(in the rows, 128 means zero)
Where one turn sends some rows of the set: a few examples, then the rows asked
mebu: [ 81 142 105 119 116  97  85 134 144 104 142 135 126 112 147 103 126 126]
fefi: [ 78 135 136 136 117 112 130 153 139 106 116 132 107 114 146 118 116 144]
nir: [101 120 108 115 118 105 117 153 120 129 118  99  98 144 145 111 131 114]
Niru: [ 86 116 129 125 135 114 127 124 154 150 129 112 124 134 149 120 130 127]
Fulu: [ 72 129 146 121 128 110 119 118 144 135 123 105 138 134 136 121 123 131]
duvof: [ 81 139 134 104 130 114 120 165 138 131 110 117 100 145 157 122 124 131]
rovoz: [106 156 137 146 117 107 118 143 136 132 152  94 136 103 145 105 135 125]
nitod: [ 82 146 130 107 102 111 106 152 139 126 137 122 131  98 167 122 161 126]
zabor: [ 96 158 145 132 120  84  95 140 121 109 130  98 131 112 145 116 141 144]
goke: [118 148 140 100 101 102 105 137 108 124 120 132 134 138 141 117 121 153]
sugok: [110 121 128 128 138 101 103 120 130 140 117 100 119 142 138 117 114 129]
peb: [ 86 139 106 132 126  93  91 128 149 110 152 122 116 115 146 108 135 142]
sako: [120 142 140 125 112  93 142 151 123 142 130 134 143 133 146 102 117 126]
zusol: [ 75 138 155 108 117 116 103 150 130 134 122 115 125 146 160 127 150 107]
zagur: [ 88 154 136 113 112 104 101 141 140 130 144 106 137  95 158 130 159 134]
gat: [109 159 131 122 130 114 130 150 125 126 112 156 131 126 141  99 147 140]
tes: [ 98 127 103 117 124 104 105 145 132 119 116 133 126  98 146 129 113 115]
Teb: [ 96 132 149 132 100 121  75 128 114 105 123 123 115 120 148 125 142 125]
feful: [ 88 116 134 107 123 113 103 122 137 138 115 110 104 140 150 129 146 146]
zafiv: [105 141 152 125 102 112 126 137 128 129 138 146 122 154 151  97 128 154]
pufi: [108 141 153 153 127 113  97 141 126 129 127 126 135 119 148 115 115 101]
zevum: [104 118 128 115 125 100 105 118 125 146 116  94 135 127 140 127 132 116]
soki: [102 154 136 116 124 114 120 140 123 127 120 158 141 127 146 101 163 128]
gif: [136 132 132 112 107 107 110 143 118 155 136 141 127 139 161 112 141 129]
valeg: [ 91 127 143 121 109 104  98 140 110 117 122  97 121 150 139 111 142 103]
napel: [121 145 119 120 116 112 128 144 114 122 117 145 122 125 139  95 161 136]
sopon: [120 157 128 127 124 124 113 136 116 129 128 149 142 127 134  94 148 124]
bek: [ 80 121 147 137 108 119 116 140 138 125 134 136 126 113 161 122 155 105]
tepe: [122 132 115 131 117  99  97 157 134 136 133 116 107 114 171 103 153 113]
fona: [ 99 156 136 141 138 106  97 148 151 127 142 119 102 123 158 110 129 154]
mot: [ 92 156 150 141 126 115 103 160 145 118 133 127 103 129 163 100 126 147]
razet: [114 150 135 126 115 112 112 136 107 114 119 146 131 134 135  93 163 133]
dob: [ 82 139 140 121 120 133 105 140 132 136 139 109 136 144 140 110 122  94]
vob: [114 156 111 112 126 119 115 139 117 121 121 153 137 122 130  95 139 134]
kugof: [ 97 125 157 120 120 120 119 130 131 149 116  91 115 137 150 126 144 139]
Reb: [ 97 154 142 125 107  90  89 147 114  97 118 105 121 116 143 106 132 137]
teki: [102 130 127 101  88 108 134 138 129 138 139 140 137 127 152 116 150 143]
nuf: [114 133 114 135 132  88 101 150 145 134 139 116 106 113 166 112 154 129]
vupem: [119 127 119 131 109 127 115 159 123 132 119 113  94 107 154 121 133 129]
teti: [ 79 136 106 104 124 124 115 145 140 131 131 117 117 137 137 113 109 118]
feg: [106 156 137 145 118 112 122 157 138 134 145 107 136 108 149  94 122 112]
bofe: [102 127 123 107 109  83 109 128 127 127 133 155 144 140 146 110 129 129]

valeg goes to duvof
tes goes to Teb
zevum goes to feful
Now find these:
mot goes to feg
fona goes to rovoz
teki goes to bofe
vob goes to razet

Where one turn sends some rows of the set: a few examples, then the rows asked
Tetop: [109 139 117 155 121 122 119  95 155 139 163 126 136 106 144]
Fono: [100 117 118 143  87 117 139 106 146 155 120 116 127 130 147]
govin: [121 117 121 128 110 136 135 122 148 121 118 118  90  78 165]
zep: [109 141 119 152 108 125 118  89 161 134 155 131 133 111 140]
nis: [109 139 118 158 123 122 121 101 163 140 155 131 144 105 144]
suzar: [121 106  90 167  96 122 123 128 127 148 116 119 108  94 149]
guzo: [120 106  85 162  97 122 119 129 132 150 111 120 103  98 148]
mulus: [102 117 126 152  84 117 144 108 151 156 125 103 129 124 141]
viv: [132 123 131 144 104 108 147 112 182 142 130 110 117  89 135]
Bev: [120 121 105 144 113 164 109 130 147 133 153 118 106 108 135]
Zubul: [125 107  91 164 101 119 116 131 127 150 114 124 102 102 151]
Ruza: [106 135 119 150 118 126 120 101 159 135 159 127 144 103 143]
pufu: [ 95 117 116 151  87 120 137 107 147 164 130 108 127 125 143]
Rebi: [120 124 121 134 112 138 136 126 151 121 119 124  96  73 164]
gapum: [119 142 126 155 114 129 116  89 161 140 157 128 133 101 145]
gidos: [123 123 120 131 115 138 135 120 152 123 114 119  93  78 169]
Kug: [135 119 135 141 108 114 151 115 177 143 128 121 119  90 126]
todun: [129 125 134 142 104 112 149 117 181 142 124 111 124  88 128]
lorut: [132 122 129 136  98 108 149 121 179 147 127 128 122  88 134]
Lapev: [ 97 122 121 152  86 119 136 103 153 154 117 116 124 131 144]
bodim: [121 124 119 128 111 135 135 131 147 123 120 123  99  74 166]
Sikun: [122 105  90 162 102 121 117 128 127 151 119 126 102 101 156]
sug: [118 122 110 147 116 159 108 133 145 137 153 117 105 110 140]
Gur: [102 114 123 157  85 118 136 108 149 156 122 120 126 133 143]
Bovo: [120 123 108 146 115 164 108 132 146 139 149 125 105 106 141]
Rati: [124 116 112 141 119 160 108 135 142 136 152 115 109  98 138]
Datir: [129 123 128 143 108 107 151 120 183 145 136 125 128  92 136]
Gada: [115 117 109 141 121 161 109 133 143 136 153 118 108 106 135]
vitut: [121 127 120 133 110 137 139 129 156 121 121 122  94  79 171]
fefo: [118 109  89 165 100 124 120 126 127 151 118 116  97  95 149]

Kug goes to Tetop
Bev goes to suzar
Now find these:
lorut goes to gapum
nis goes to Lapev
Gada goes to Zubul
zep goes to mulus
viv goes to Ruza

Where one turn sends some rows of the set: a few examples, then the rows asked
teg: [118 123 147 150 151 116 136 139 105  78 132 174 140]
Zusod: [130 128 127 155 122 125 159 164 113  94 125 153 136]
raneg: [117 129 149 147 145  98 143 133  99 110 136 180 153]
nodur: [119 134 146 129 126 120 154 158 126 137 161 152 149]
furi: [124 128 160 148 143 109 146 141  97 100 133 181 158]
pepu: [118 117 151 147 124 131 131 139 131 100 159 134 141]
kofur: [120 140 142 146 147 132 109 123 113 105 152 132 150]
Dibab: [122 153 133 126 125 140 153 161 129  90 158 149 134]
geg: [115 169 131 131 160 128 131 145 118 125 131 153 154]
vitas: [126 125 156 151 147 118 143 141 100  79 131 178 149]
kad: [123 110 133 151 122 108 149 142 114 106 129 146 136]
gigeg: [112 148 139 131 161 130 127 152 119 139 149 152 164]
sipid: [ 88 137 154 118 113 127 139 147 110 128 147 153 145]
Poga: [121 122 149 146 151 128 115 132 103 128 151 168 159]
Fal: [ 95 152 145 130 123 159 156 159 111 107 136 146 145]
Rar: [114 176 147 143 151 133 138 139  96 125 136 157 152]
furu: [130 131 130 151 120 115 162 161 109 117 126 154 146]
nule: [127 160 129 123 158 140 125 155 112  98 151 150 131]
geso: [122 138 133 146 147 148 115 134 103  81 152 166 142]
vig: [124 141 162 142 158 124 119 132 101 124 135 148 126]
nufi: [107 136 143 123 122 142 125 145 108  86 162 142 128]
Zako: [ 88 144 139 116 123 146 140 165 117 102 140 158 136]
guri: [109 141 160 123 114 131 146 143  96 133 145 140 133]
leban: [132 117 135 160 119 114 150 150 112 105 129 145 139]
totez: [118 155 134 134 162 136 114 140 125  96 129 148 134]
rorat: [118 128 118 145 126 125 159 160 117  86 127 154 136]
Leve: [107 117 161 130 132 150 133 154 115 104 136 137 120]
lokub: [110 150 148 150 165 154 126 151 116  99 127 151 140]
goti: [119 134 123 142 121 110 169 156 111 118 129 157 148]
nog: [124 154 130 126 152 137 135 156  97 119 151 184 150]
Tobiz: [ 94 122 153 123 115 134 122 145 115 100 141 145 125]
Rom: [114 144 135 142 149 117 154 150 103  89 133 186 153]
mape: [103 144 141 111 137 142 142 173 113 120 159 161 140]
Biz: [119 147 145 137 155 117 112 125 115 124 133 143 145]
pesu: [ 95 124 156 132 125 134 127 142 112 128 160 143 158]
viri: [124 140 150 145 147 118 153 150 101  89 130 186 155]

vitas goes to Zusod
Poga goes to pepu
Rar goes to guri
Now find these:
Tobiz goes to totez
teg goes to rorat
gigeg goes to pesu

Where one turn sends some rows of the set: a few examples, then the rows asked
Mon: [101 111 153 142 146  98 113 118 139 128 133 119 111 127 115  80 134 139
 114 136 114 131 125 128  93 146 127]
kemo: [103 111 150 140 142  98 120 127 128 129 112 119 111 131 105  88 137 130
 113 141 111 132 122 122  88 132 127]
puzof: [118 116 154 138 153 116 111 112 133 136 148 105 122 128 137  98 124 123
  98 139 100 130 114 115 103 154 111]
nisev: [154 116 123 113 150 157 157 110 146 158 149 120 120 132 120  97 137 115
 125 121 139 119 135 124 105 142 147]
gad: [105 131 165 128 156  98 110 121 148 137 138 112 114 122 113  79 129 117
  99 141 100 124 130 137 106 133 129]
ketug: [132 101 141 109 127 125 158 108  98 170 147 113 116 129 110  87 151 118
 127 134 140 116 136 153 119 109 138]
Vol: [148 112 125 118 154 141 163 108 150 151 145 131 120 138 114  86 141 123
 129 124 155 120 136 138 100 133 152]
popi: [111 113 156 142 155  94 114 112 141 130 146 118 123 136 129  85 125 134
 103 143 124 132 114 132  94 141 119]
nanem: [142 107 143 106 130 141 167 102 100 170 160 114 117 126 120 103 149 107
 120 122 119 118 135 134 131 131 133]
Les: [108 130 163 130 159  99 113 119 148 135 143 115 116 120 116  81 130 115
  97 137  95 128 129 130 109 141 129]
duf: [152  90 127  99 156 126 151 119 112 168 149 113 124 118 129 117 151 131
 114 130 119 111 139 125 134 122 130]
ritu: [163 108 152 110 155 116 165 124 122 148 128 144 104 141 101 112 149 135
 117 148 134 110 140 146 127 149 145]
fesa: [146 112 116 111 143 157 150 115 141 161 135 112 112 134 114  87 140 121
 131 132 149 113 138 141  97 127 147]
vumef: [103 114 148 136 140 116 104 121 130 136 126 105 106 119 119  83 132 134
 115 139 101 124 127 120  96 149 121]
Lera: [112 114 147 133 141 121 116 125 125 136 112 108 107 123 111 100 135 123
 112 137  92 127 122 107  95 145 119]
zofef: [134 102 128  99 141 130 157  96 117 167 141 126 125 144 113  88 143 117
 110 143 154 106 148 151 129 125 146]
Suvaz: [137 104 133 100 145 128 165  89 122 162 153 133 133 143 117  97 140 113
 102 133 149 114 143 142 133 138 144]
veg: [111 115 150 135 143 113 102 121 129 141 135  95 114 128 130  87 125 131
 107 157 109 119 120 135  95 134 113]
gido: [163 113 148 106 150 129 163 123 118 153 126 135 102 135 103 116 147 133
 116 148 121 106 144 138 132 152 140]
mavas: [107 114 154 140 148 106 116 113 138 128 138 116 112 122 121  89 134 132
 108 128 100 133 122 110 102 160 124]
makap: [145  85 128 100 157 112 147 123 113 166 145 117 124 123 122 105 152 140
 119 139 138 108 141 143 125 104 133]
mefo: [139 108 127  96 141 146 158  93 116 169 146 119 125 137 119 100 141 110
 105 142 137 108 149 140 135 136 141]
fos: [139 105 149 116 139 113 176  97 112 160 164 132 126 136 118  95 149 117
 118 117 142 128 133 143 126 127 139]
ruto: [114 115 156 140 151 101 129 120 133 125 122 128 118 131 111  98 134 126
 108 127 101 142 119 104  97 153 127]
roroz: [108 135 162 125 152 107 109 123 142 140 136 108 114 117 115  82 127 116
  99 140  95 124 130 130 110 137 125]
vid: [162 110 148 107 148 121 158 128 117 154 120 131  99 138  99 110 149 137
 121 154 131 103 144 150 127 139 144]
gumu: [149  89 134 107 164 101 162 115 122 158 156 130 129 126 126 111 154 138
 109 126 135 121 137 133 133 120 136]

ritu goes to vid
fos goes to ketug
vumef goes to mavas
Now find these:
Suvaz goes to zofef
Les goes to gad
fesa goes to nisev
makap goes to duf
ruto goes to kemo
veg goes to puzof

Where one turn sends some rows of the set: a few examples, then the rows asked
sogeb: [128 140 124 138 135 154 114 106 130 112  94 139  94 119 126]
Turu: [139 134 114 121 131 117 145 102 134 110 131 112 115 140 149]
Vap: [ 96 148 114 142 175 118 124 115 133 131 129 140 108 129 140]
bese: [123 135 125 117 143 111 140 132 126 107 128 123 131 148 157]
sota: [102 158 114 140 132 113 131 111 128 124 117 115 142 122 135]
sop: [123 141 117 153 126 121 125 122 139 124 128 113  86 122 135]
vafa: [109 144 132 160 119 121 137 113 124 122 135 112 112 127 156]
dinam: [126 121 116 148 156 114 118  90 145 109 136 155 123 123 146]
kon: [ 92 134 120 129 158 107 143 100 121 123 132 145 123 114 152]
sapem: [100 117 134 140 133 153 129 127 115 121  96 143 117 143 137]
kome: [110 135 134 158 133 116 126 134 121 119 153 127 117 129 129]
gugit: [112 144 128 137 168 105 135 133 120 114 123 134 113 101 143]
pul: [136 120 125 150 146 148 132 114 115 111  95 149 129 124 114]
Vuv: [107 125 125 163 165 115 106 104 109 132 103 139 128 123 146]
vub: [118 104 114 141 170 120 129  90 117 113 106 143 132 131 147]
Bimor: [118 148 132 128 130 116 126 102 124 120 128  95 128 128 149]
zubov: [112 148 141 152 122 128 145 111 117 120 138 116 108 130 151]
nonen: [152 145 131 125 125 137 124 101 114 120  99 148 118 133 147]
vure: [121 137 116 150 162 116  94 113 150 114 118 143 112 120 149]
soz: [117 132 150 132 126 146 109  89 108 121 112 131 121 116 133]
bifa: [126 108 143 137 138 136 116 126 103 117  95 139 123 115 124]
zelo: [115 135 101 137 125 111 126 128 140 133 123 140  96 138 137]
lomu: [133 128 123 144 138 152 140 127 120 110  97 141 122 126 112]
vaves: [121 130 130 162 151 112 122 114 137  98 126 146 121 103 154]
Geti: [135 122 127 145 169 109 121 112 106 113 102 133 138 114 146]
Sabod: [110 116 110 118 140 121 136 104 138 108 140 122 114 129 116]
Pekom: [123 135 112 138 165 108 145 110 125 121 142 153 115 117 131]
Suvet: [119 116 142 124 124 136 117 127 104 124 100 133 120 117 120]
rak: [122 112 127 143 127 138 128 101 104 129  95 157 135 130 131]
Fud: [141 138 122 119 129 124 151 105 129 112 127 120 104 140 144]
Vuzom: [125 128 149 149 124 145 128 118 111 110 108 149  99 127 154]
zis: [126 109 119 170 160 114 125 110 113 123 114 151 113 112 136]
fimu: [102 130 129 141 151 111 106  93 138 112 119 140 131 114 164]
saf: [131 130 133 131 143 149 110 120 112 131 110 138 127 152 117]
Bol: [125 153 123 145 123 126 128 122 131 127 121 116  84 121 132]
Lesu: [115 132 123 132 137 137 131  99 138 120 142 119  88 145 130]
neduz: [117 138 120 113 168 101 118 116 123 134 130 138 114 124 142]
lagu: [129 106 113 141 173 114 105 111 122 124 101 142 107 125 137]
reri: [121 124 114 135 137 129 130 102 142 118 142 115  93 146 135]
musat: [124 120 126 135 118 139 138 108 104 134 106 156 135 136 128]
feza: [109 114 131 146 144 150 118 120 116 122  88 147 118 143 138]
kif: [140 127 127 127 153  99 107 108 137 110 125 144 126 113 155]
Mubim: [117 152 135 119 131 126 126  98 122 121 124 101 118 131 144]
tatov: [135 125 142 138 147 160 122  96 118 104 126 146 110 146 131]
timit: [135 118 135 135 151 141 104 120 109 130  99 145 130 144 125]

lagu goes to Vuv
rak goes to pul
Now find these:
dinam goes to vaves
soz goes to tatov
sop goes to Bimor
Vap goes to kon
saf goes to sapem
zelo goes to sota
Mubim goes to Lesu

